One vector is turned by the same rotation once a tick. Each row is the vector after some number of ticks, and that number follows the row.
The counts run from 0 to 746.
[ 28.6 -20.5 -29.9   2.8   3.1   3.4  -6.1   7.7 -10.9  -8.6  18.1   0.8
  19.9  -4.7   4.1  -5.7 -10.6   4.3   6.3  -3.4   1.6 -14.8   0.0  18.4
 -18.9   0.7   0.2 -16.4   5.5  29.8 -24.1 -12.5  -7.6   5.9   1.7  -4.3
  13.4  -3.6 -17.9   0.1   7.4  13.7 -16.5  14.6 -22.1  19.3  -2.3  12.3
  -9.1 -20.1] -> 440
[ 41.4  14.3   1.6   2.7  -0.6   4.4   2.3   1.0 -23.5  12.5  17.7  13.9
  10.0  -1.8  -0.5   5.6   4.5   8.2   9.1 -10.6 -21.1   0.8  -3.6 -14.8
  -1.3   4.0  15.5  23.1  18.4  15.2   9.1  -1.2   8.2  -0.8   6.8 -22.3
  14.4  -2.2  -5.0 -17.2 -10.3  31.2   2.5  26.1 -17.2  11.3  -0.7 -30.3
  -4.8 -10.1] -> 495
[ 19.2 -13.8 -12.6   3.0   9.4  -8.3 -17.6 -27.6  14.8   8.3  11.7   6.8
  30.3 -27.0   8.1 -17.5  -1.4  13.2  -8.5  -6.2  11.0  -9.3  -5.2  11.3
   4.7 -15.9 -11.8 -12.8   8.7 -15.9 -10.1 -11.8   5.9  -4.8  19.4   1.9
 -20.3 -21.0  -1.2  14.3   8.3  -3.5  32.7  17.2 -21.3  -8.2   1.2 -13.5
  -0.3   7.6] -> 561
[-16.6  -8.5 -32.0  -1.0  -1.1  10.7 -16.1   2.2  10.3  -4.5   2.4   1.6
  -5.3   2.6  -4.9  -0.5   5.1  -1.7  19.2  -6.6  37.5 -15.8 -21.3  -3.7
  -8.8  -1.1  -8.6 -23.5  -2.6  18.3   6.4 -18.2  -6.7   9.7  -3.4   6.5
 -10.0   0.4   3.2 -15.9  18.0 -10.2  -6.6 -33.8  -0.1   9.6 -30.3   5.1
 -36.9   9.6] -> 308
[  9.2  -8.3 -23.7  14.5  13.8 -27.5   7.9 -20.5   2.0   0.5  18.4  -3.2
   6.8   9.3  14.6  -4.8 -16.6   2.3  14.0  -1.7  -9.0 -16.4   1.5   2.8
  22.4 -10.6   9.9 -26.6 -11.4  16.7  11.7 -11.0  12.3  23.7  20.1  -3.0
  12.5  -6.7  -1.4  -2.2 -19.5 -13.4 -16.8  12.4 -23.8  41.4 -18.2 -13.9
 -13.8 -19.4] -> 661
[ 26.7  14.8   8.4 -21.4   5.0  -6.6   4.8 -10.4  -0.8  -1.2   8.9  -0.8
   0.7 -11.0 -21.6  -7.6  -0.1   1.9   5.4 -17.3  -0.6  -3.6   9.6 -24.7
  35.8   3.1   8.3  31.7  21.3 -13.1  -1.3  -2.6  16.2   7.0  -3.0 -21.2
  -1.9  -1.5   3.3 -12.6   7.9  30.5  17.8  12.7 -18.3   7.2   6.2 -37.8
   0.5  -9.4] -> 491
[  1.9  -6.7 -42.6 -12.4   5.3  13.0   4.3   0.3  27.2   8.8   0.5  -7.0
  30.3 -10.3   4.3   6.4 -15.0  16.7  13.1  -2.0   4.7  -1.5  17.3  -7.1
  14.0  -2.3  -2.9  -6.7  28.7  -4.4   3.3   6.8  22.5  -5.4   1.5   1.8
   1.2 -15.3   9.3  21.2 -19.3  19.7  14.9 -30.4 -23.0  12.4 -11.0  -2.7
  -7.1  11.6] -> 421
[ -2.3   4.5 -36.0  -7.7 -20.2  -4.1 -15.6   3.2  -7.5 -13.6 -10.5  -3.7
  10.9   1.3   8.2  -9.3  -5.7  16.8  -8.8   5.0   4.4   2.0   1.1  14.8
   1.2  10.1   2.0 -25.2   9.8  -9.2 -26.3 -10.4   0.3  13.6 -15.3 -20.3
   2.7 -12.6  -2.6  21.1  13.0  31.6 -18.3  -9.8 -18.2  32.4  -6.0  29.1
 -16.7  -5.0] -> 437
[  4.6 -17.4 -49.6  -5.5 -11.4  -9.6   3.1  16.6  16.5   1.2  -8.2  -7.6
  -7.4 -27.5 -15.9 -16.7  -8.2  18.2  -5.0 -15.7  34.8  -3.5  -9.4  -0.8
   3.4  -3.7 -14.1  -4.5  10.5  -1.8  -7.8   7.1  33.1 -13.3   3.9   3.6
 -16.3   8.6 -13.0   9.7  15.2   5.8  17.1  -4.9   2.1  -4.0   1.8  -6.8
 -32.7   3.5] -> 74
[ 26.6 -14.3  -1.6  -7.2 -11.4   1.0 -20.0 -14.8   2.6  14.0 -10.6   7.7
 -20.8 -15.3  -3.5   0.1   1.4   1.7 -32.2  -9.2  25.0 -25.4 -17.6   7.4
  25.2  -6.9 -13.0  -6.7  -2.3  12.2 -17.7 -12.3  10.9 -15.9  -3.8  -2.1
 -17.7   4.8   0.2  16.3  13.4 -13.6   3.3   9.7 -14.5  20.1   7.9  -1.2
 -30.6   0.1] -> 65
[ 42.4 -30.3 -35.3   5.2 -15.3  10.1  19.0  -0.2  20.8  -2.5  19.4  -9.2
  14.4  -0.8  -0.9   5.2  -5.1   1.6   5.3 -22.5  24.1   1.1  11.5  -7.6
 -15.1 -19.4  -3.2  -1.7  21.4   8.4   0.7   2.5   2.8  -7.1  23.1  -2.9
  -2.4  13.9  -1.5  -7.0  -5.2   1.3   7.6   4.0   8.0  -1.6   3.5 -22.9
 -28.1  14.2] -> 77
[ -4.9  26.1 -21.1  16.6  -2.0  -0.5   5.6  16.9 -12.4   9.1  14.0  -1.2
  -9.6  24.6   0.2   2.2   4.5  26.2   3.3 -14.6  -7.3  10.3  -5.5  -4.4
   3.3  13.7  11.6   3.9  16.4  14.2  13.5  18.2   7.7   7.1  14.0  -9.5
  10.3 -14.0 -11.6   6.6  -7.9  23.5 -12.9  16.7  -4.2  16.9 -25.1 -26.8
 -32.8  -1.0] -> 636
[ 28.9   0.4   4.6 -16.9 -10.4  -0.5 -19.0 -17.2 -12.2  14.4  -9.4   8.6
  20.2 -17.0  -1.7   1.9   4.8 -15.8  -7.5   3.6   6.6  -1.5   0.7  -9.0
   6.3  -7.9   2.4  -8.2  19.1 -21.5 -22.8 -28.1 -22.5  -7.4 -14.0 -27.8
   1.9   4.7  -3.2   5.2  20.4  21.4  19.3  -2.0 -26.7  20.2  10.2   8.4
  18.4   7.3] -> 586
[ 15.6 -19.3 -11.5   0.0  12.7 -13.2  -1.9 -24.0  10.8  -8.4  27.4   2.6
 -13.3   8.4  -3.7   0.7  18.6 -25.9  13.4   9.9  25.8 -17.6  -7.6   9.0
   6.4 -14.3  -2.8 -10.8  -5.4 -10.0 -15.4 -32.8 -17.0  15.3  16.9  -7.9
 -20.7   9.2  -3.9  -8.3  15.3 -16.8  -7.0   9.8  -8.3  22.0  -5.7 -17.8
  -1.9   1.3] -> 457
[  1.3  15.3  21.0  -2.8  -4.0 -23.5 -14.6 -18.3 -35.9  13.3   1.4  27.8
  14.8   7.3  15.5  -0.1   5.8   4.5   4.3  -0.3  14.5  -0.2 -14.5  -4.7
  -2.3  -2.2   6.0 -15.1  -0.2   6.4   5.4  -6.6  -9.5  11.1 -12.7 -10.7
  18.1 -15.3   6.9 -30.2   3.3   9.0 -17.5  19.3 -11.1  37.6 -24.9  -8.4
  -8.9  -9.0] -> 31
[  2.9  -8.4 -14.6  -5.5  -2.3   2.1   9.1 -28.9 -12.7  20.0  14.8 -26.6
  21.4  16.9  -3.0  24.9  -1.6 -13.3   3.2  22.5   0.5 -12.0  13.2  -3.9
 -24.6  -0.5   8.6   9.9  20.2 -11.7  20.9 -23.0  -9.4 -14.7   3.3 -13.4
  -6.5   2.6   0.3  20.2 -26.5  14.3   1.4   2.1  -3.5  12.5   0.4 -16.4
   5.2  -9.5] -> 132
[ 22.1  -2.8 -15.1  -9.4  -5.8  18.5 -10.6   6.1 -38.3  21.5  -1.8  10.1
   6.2  -8.8  12.8   9.8   1.3 -20.1   6.2   4.7  -1.2  -9.4 -29.7   2.5
   9.4 -12.4  11.5   9.0  -6.9   8.0  30.8  -4.4  -0.5 -26.1 -14.4 -17.7
   5.6   2.5 -10.2 -15.4  -2.7  12.5   0.8 -19.1 -15.4   5.4 -15.7 -22.1
  -4.6  -2.7] -> 504
[ 36.6 -19.8  -8.7  -6.4 -15.7  32.6  -5.8  -7.6   3.0   2.3   1.5   6.5
   1.3 -13.1   1.1  13.1   8.4 -14.9  -6.9  -8.7  12.5 -23.6 -23.8  -4.0
   1.0 -12.3 -19.0  -4.6  11.3  18.3   5.2 -23.1  -7.2 -17.3  -2.3  -9.7
 -18.9   9.4  11.1  -3.2  16.7 -15.4  16.0 -18.5  -0.2 -11.6 -10.9  -7.9
 -32.2  13.2] -> 72
[ 20.3  -2.8  -3.9 -12.7  15.7  16.3 -19.0  -5.0  15.4  12.8  -1.2  16.5
  26.0 -21.2  -8.4   8.8  -5.2   1.4   0.4 -16.0   3.0 -16.5   8.6 -27.4
  23.9  -5.0 -13.0  -2.4  14.9  20.3 -20.3  -7.1  12.2 -10.0  12.3 -17.0
 -14.6 -13.7  14.6   4.2  -5.8  11.3  35.2  -8.7 -21.9  18.3   4.7   0.5
 -17.2   6.3] -> 184
[ 10.2  -4.5  -9.4 -11.4 -21.2  19.7  -0.3  -3.6   3.8  -6.8  -8.4 -13.4
   4.5  21.8 -14.7  23.6   2.7 -19.6   8.2   2.2   2.7  -4.1  27.9 -16.3
  11.3  -5.5  -2.3  -0.3  20.5  -9.0  15.4  -8.5 -27.3  -3.1 -13.9 -24.3
  20.6  20.3  -5.1 -11.2 -31.0  17.4  -2.3  -9.5  -5.0  23.8 -25.4  -7.2
 -11.1  11.8] -> 745
[  7.8   7.8 -11.8  -1.4   3.5  -5.9  -9.2 -12.0  12.5  11.3   2.0 -13.7
 -22.4   4.1  -7.7   1.6  12.7  18.0  -4.6 -12.7  18.5 -24.5 -12.8  -6.1
  33.4  -7.7   6.2   2.1  -3.6  -2.9  30.6  -7.1  -7.5  11.9  17.9   2.6
 -18.0  -4.7  -9.6  -7.2   1.3  -4.1   3.7  12.7 -14.0   5.7 -28.3 -41.9
 -31.8   7.6] -> 631
[ 24.1   6.6 -11.6  -7.4 -20.3   0.1 -22.0  27.2 -26.6   6.3  -3.0   7.9
  25.6 -11.8  -4.7   5.1   0.5   1.5  -1.7  -7.4  13.5  19.6   9.2   4.7
   3.7 -11.4   8.5   1.4  18.6  -8.3 -14.4  14.3  -5.7 -15.3 -14.7 -30.0
  25.9   2.4 -28.1  -7.8   7.5  31.3   8.7   6.4 -17.9  17.0  -0.5   1.9
  -3.6   5.7] -> 729
[  7.0   4.4   2.8 -11.6   5.6  13.5 -31.6  -9.9   4.9  28.9 -18.8  31.0
  11.6  -4.6   6.6   6.4   7.1   6.4  -9.4  -7.9   4.2 -18.6 -18.5 -19.5
  28.1  -0.1 -15.2 -21.7   2.2  11.4  -5.2  -3.3   5.7 -14.7   1.2  -2.2
  -8.8  -9.1   5.7  -3.3  -3.5  -6.9  24.8 -12.8 -22.6  17.7 -20.6   2.5
 -22.0   6.4] -> 183
[  3.3  -4.4 -24.0 -21.8   8.4  -5.6  -6.7  -9.2  -1.1  20.6 -11.0 -13.6
  17.3 -35.9 -13.7   2.9 -11.6  13.6  19.5   9.9  22.0 -37.8   0.3  14.4
   4.4   6.2   1.5  15.8   0.3   0.3  35.2   1.2  18.9  -9.4  -1.0   7.7
   0.9 -19.9  -1.4  -0.1  -0.5   3.2   6.3  -2.1 -20.7  20.4  -7.2 -10.0
 -10.0 -21.9] -> 277
[ 20.8   1.5   6.3   7.4  -8.5  -6.9  -2.3  -9.5 -10.0 -10.1  15.8  16.8
  -2.7  10.4   0.2  11.5  11.9 -10.6  -0.1  -0.8  28.5  -4.5  -0.8  18.3
  26.5 -27.5   4.7  -6.1   9.3   7.2  28.5  12.9  -7.1  -1.3  -4.5  -5.2
  14.3  -7.2   2.3  -8.3   8.8 -21.2 -26.6   4.1 -12.3   8.2 -30.4 -38.0
 -26.1  19.4] -> 401
[-16.0  -5.9 -14.5 -15.1 -13.1   0.8  -2.9  -3.0  -4.5   6.9 -20.3  21.4
  -7.0 -16.8  -1.1  12.6  -6.0 -13.8  14.6  15.9  35.3 -17.2 -23.6   4.4
   8.1   6.6  -8.6  -3.5  -3.1   0.9  17.1 -14.8  27.8 -11.2 -10.2 -13.7
 -13.7  -6.7  15.0 -13.8   4.9  -2.9  -8.8 -25.1  -0.4  35.5 -14.6  11.6
 -22.9 -10.3] -> 49
[  5.4   3.8   1.6   1.5   8.1 -12.8 -11.0 -17.8 -14.6  40.0   1.8  13.0
  20.6 -17.4   1.9   7.4  -8.0  -0.9  14.2   5.2   8.6 -32.3 -11.4  -7.1
   0.3   9.8  12.2  -4.6  -5.9  30.2   8.7  -6.6  19.7 -16.4  12.4  -5.2
  -3.2 -16.2  -1.8  -3.7  -8.3  -3.7  12.4  14.6 -15.5  38.9   2.6   5.1
  -4.6 -20.3] -> 40
[  9.2  20.3 -15.4  -2.3 -12.4 -14.8  -4.6  13.4   0.7   0.1  -8.5  24.6
 -11.2 -14.8  -7.3  -3.3   8.3  12.6  18.6  -4.5  26.6   3.4 -15.7  -2.2
  10.3   5.3   8.9  -5.7  10.0 -28.2  18.5  -1.8   9.5   5.2   3.0 -22.9
  -0.7   0.6  -0.9 -18.9  36.5   3.1  17.1  -9.7  -6.7  11.2 -25.2  -1.3
 -22.7   7.5] -> 718
[ 28.3  23.0  15.7  -6.4 -10.0  -6.0  -2.9 -21.1 -15.5  27.3   8.0  15.4
  -3.8  30.5   5.3  13.9  11.9  11.5 -12.0  -4.8 -10.7  -1.0   3.5 -27.3
   4.6   4.4   9.8  11.3  26.9  -7.4  12.9   0.1  -6.4  -2.6  -2.6 -23.0
  12.1   6.0   4.5  -6.9  -8.9  24.9   6.6  18.7 -10.3  31.3 -21.9 -26.2
  -6.6   9.2] -> 494
[ 32.7  13.8 -15.9   5.7  -5.2   6.5   4.0   9.9 -20.9  -1.9  10.5  24.7
  13.3   7.9   8.1   9.4   5.0   0.4  18.8  10.7  -5.8  12.1  -0.9  10.5
 -33.4  11.4  11.5   2.5  22.1  -8.2 -12.5 -11.0  -9.7  -2.2  -6.2 -36.4
  25.1  -5.3  -9.7 -12.8  21.1  30.1  -2.9   9.6 -13.4  33.1  -5.0  22.2
   6.0  -5.6] -> 581
[  0.1 -24.6 -12.3   3.2 -10.8  -7.6 -26.1 -25.7 -19.6   1.7 -11.1   8.7
  20.9 -18.1  15.7  -2.3 -10.6 -24.7 -14.7   7.4  17.4 -20.9 -28.1  21.8
  -7.4 -16.4 -17.6 -21.0 -20.9   2.0   1.7 -29.2   7.6 -10.5  -5.5  -5.1
 -19.0  -8.7  -2.5  -5.7  -8.7 -19.8   4.6   3.8   1.2  11.9  -8.0   2.1
 -12.4 -23.0] -> 678
[  7.0 -12.4 -24.3 -14.7 -15.0   4.4   9.4 -12.3   0.2 -24.7 -15.3  19.2
 -16.3   9.3   0.4   0.5  -9.1  -5.2 -15.2  -0.1   1.6   3.9  -0.8  -8.3
  21.9   1.3 -14.4 -10.6  30.0 -15.5 -23.2 -10.2   5.3   5.6 -22.9 -25.5
   6.9   9.0   7.6  -5.7 -10.1  22.5 -10.5 -24.4  -8.5  16.6 -27.3   2.5
 -10.7  -0.5] -> 201
[ 13.8  23.2   6.6   7.4 -21.3  16.5 -20.5  -5.4 -19.0  -5.2   5.6  25.0
  18.2  17.6   4.6  20.4   3.7  10.9  -6.7  -6.3  -3.8   6.0  -7.0   3.3
   2.0  -3.6 -13.4  -5.0  29.0   8.3  20.0  11.0  -8.5  -7.0 -10.1 -15.2
  20.5 -16.4   7.6  -0.6  -2.6   2.8 -14.3   0.1 -13.3  -0.1 -35.0  -7.1
 -39.6   9.3] -> 408
[ 21.6 -13.0 -11.3  -3.4  -8.7   1.4  20.0  -1.6  -4.2  -8.7  13.5 -21.5
   4.0   4.3 -16.2   4.0 -16.3 -13.8  12.5 -13.0   6.2  -5.6  18.8  -6.4
  32.9  -9.8  12.7   4.7  19.7  17.7  15.8  13.7   9.1  12.4  -4.6 -19.9
  15.9   4.3   5.4   8.9 -23.8  15.6 -16.8  -1.7 -10.6  29.3   9.3 -20.8
 -12.9  -9.3] -> 517
[ 11.7  13.0 -29.5  11.5   6.9   5.5 -12.1  -3.6 -13.9  -2.0  19.8  34.7
  24.1  -0.1   8.1  -0.6   0.8   5.9  10.8   8.3   1.0   2.8 -26.8  12.7
 -18.1   1.5 -11.2 -15.2  29.1  11.1  -1.7 -11.3  11.8 -14.8  -0.4  -0.1
 -11.9 -23.1   0.4   6.3  20.3  -7.4  -0.4  -8.6 -18.7 -10.0 -26.3   5.7
 -12.0  -6.2] -> 559
[ 11.3   8.5 -23.5 -11.3 -11.7  -6.6   0.8   3.6   2.6 -16.3 -28.4 -14.1
   0.1 -24.1  -6.7   6.1  -0.3   2.2  13.0   3.8  25.0 -26.0  -9.4  31.5
  17.8   2.1   6.5   1.1 -18.2  -4.0  24.6  -3.2   9.4  12.2  -8.6 -15.9
   0.8 -17.6   0.4   0.6  17.3  14.1 -24.1   2.9 -18.6  22.8   3.1  -5.1
 -27.6 -18.6] -> 285
[  6.4  18.6   1.6  -6.1   7.0  -5.8 -22.8 -17.9  -7.4  42.8  -3.4   2.2
   9.0 -13.1 -15.3  10.6   0.3  16.3   9.6  11.4   4.9 -29.5  -5.6   2.2
  18.5  14.0   7.4   5.8  11.8   7.4  20.9  -7.4  14.2 -21.1   0.5  -2.2
  -4.5 -22.1  -0.1  17.5  -3.8  -0.2  17.5  17.5 -38.5  22.0 -11.1  -2.9
  -2.9 -18.6] -> 269
[  9.9   5.5 -14.5  -7.6 -12.8   5.3 -11.0  -9.7 -34.4  12.5 -10.7  21.2
  -3.3  -7.6   1.3  -8.9  -1.7 -16.8  -8.6   8.4 -16.8 -11.5 -35.3  -5.6
  -2.3  15.9   7.0  -1.4   4.4  -7.9   4.9 -31.1  12.6 -13.3 -15.8 -29.2
 -18.7   3.9 -11.1   0.2  16.9  22.8  22.8  -5.5 -14.2   7.2 -14.3   3.2
   6.7 -16.6] -> 356
[ 16.5  -7.5 -46.8  -3.5  10.3  16.2   0.8   7.3   2.0 -19.2   1.5  15.9
  11.3 -16.2   9.8   8.7  -7.4  -4.2  23.1  13.2  -1.0 -13.0 -16.9  21.1
  15.5  -6.8  -1.5 -11.3   7.0  -2.9  17.9 -14.0   5.3   5.9  -7.9  -7.8
   3.0 -19.3   6.6  -7.4   8.9   7.3 -21.5 -36.2 -27.2   3.5 -24.0  10.8
  -8.7  -0.9] -> 426
[  2.5  21.1  -6.2 -12.9  -3.9  13.5 -17.1   5.0 -19.8  13.7  -9.0   8.3
  27.7 -21.8 -12.5   8.7  -0.3   4.0   9.1  12.7  -5.8 -11.8  -2.3   2.9
  12.8   8.8   2.7  16.8  23.8  -1.6  18.8   8.8  17.3 -16.8  -6.9 -20.6
  -7.0 -29.2  -1.2  13.5   9.2  19.6  22.9  -3.6 -26.3   9.2   1.7   4.5
  -5.0 -18.5] -> 270
[ 16.5  -6.5 -41.3  14.2   3.9 -13.0  -3.6  -4.9  -2.9  -0.4   9.8  20.6
  29.7 -12.2  20.7   0.4  -7.8  20.4  23.4   2.7  20.4   9.3 -17.5  17.2
 -37.5  -9.5  -3.7 -14.8   7.7 -18.1   9.7  -7.2  10.2  -7.8  20.3  13.0
   3.9 -18.7 -11.5 -19.2   5.5   1.7  -1.2   9.6  -2.6   9.9 -17.5   3.4
  -7.9   0.0] -> 566
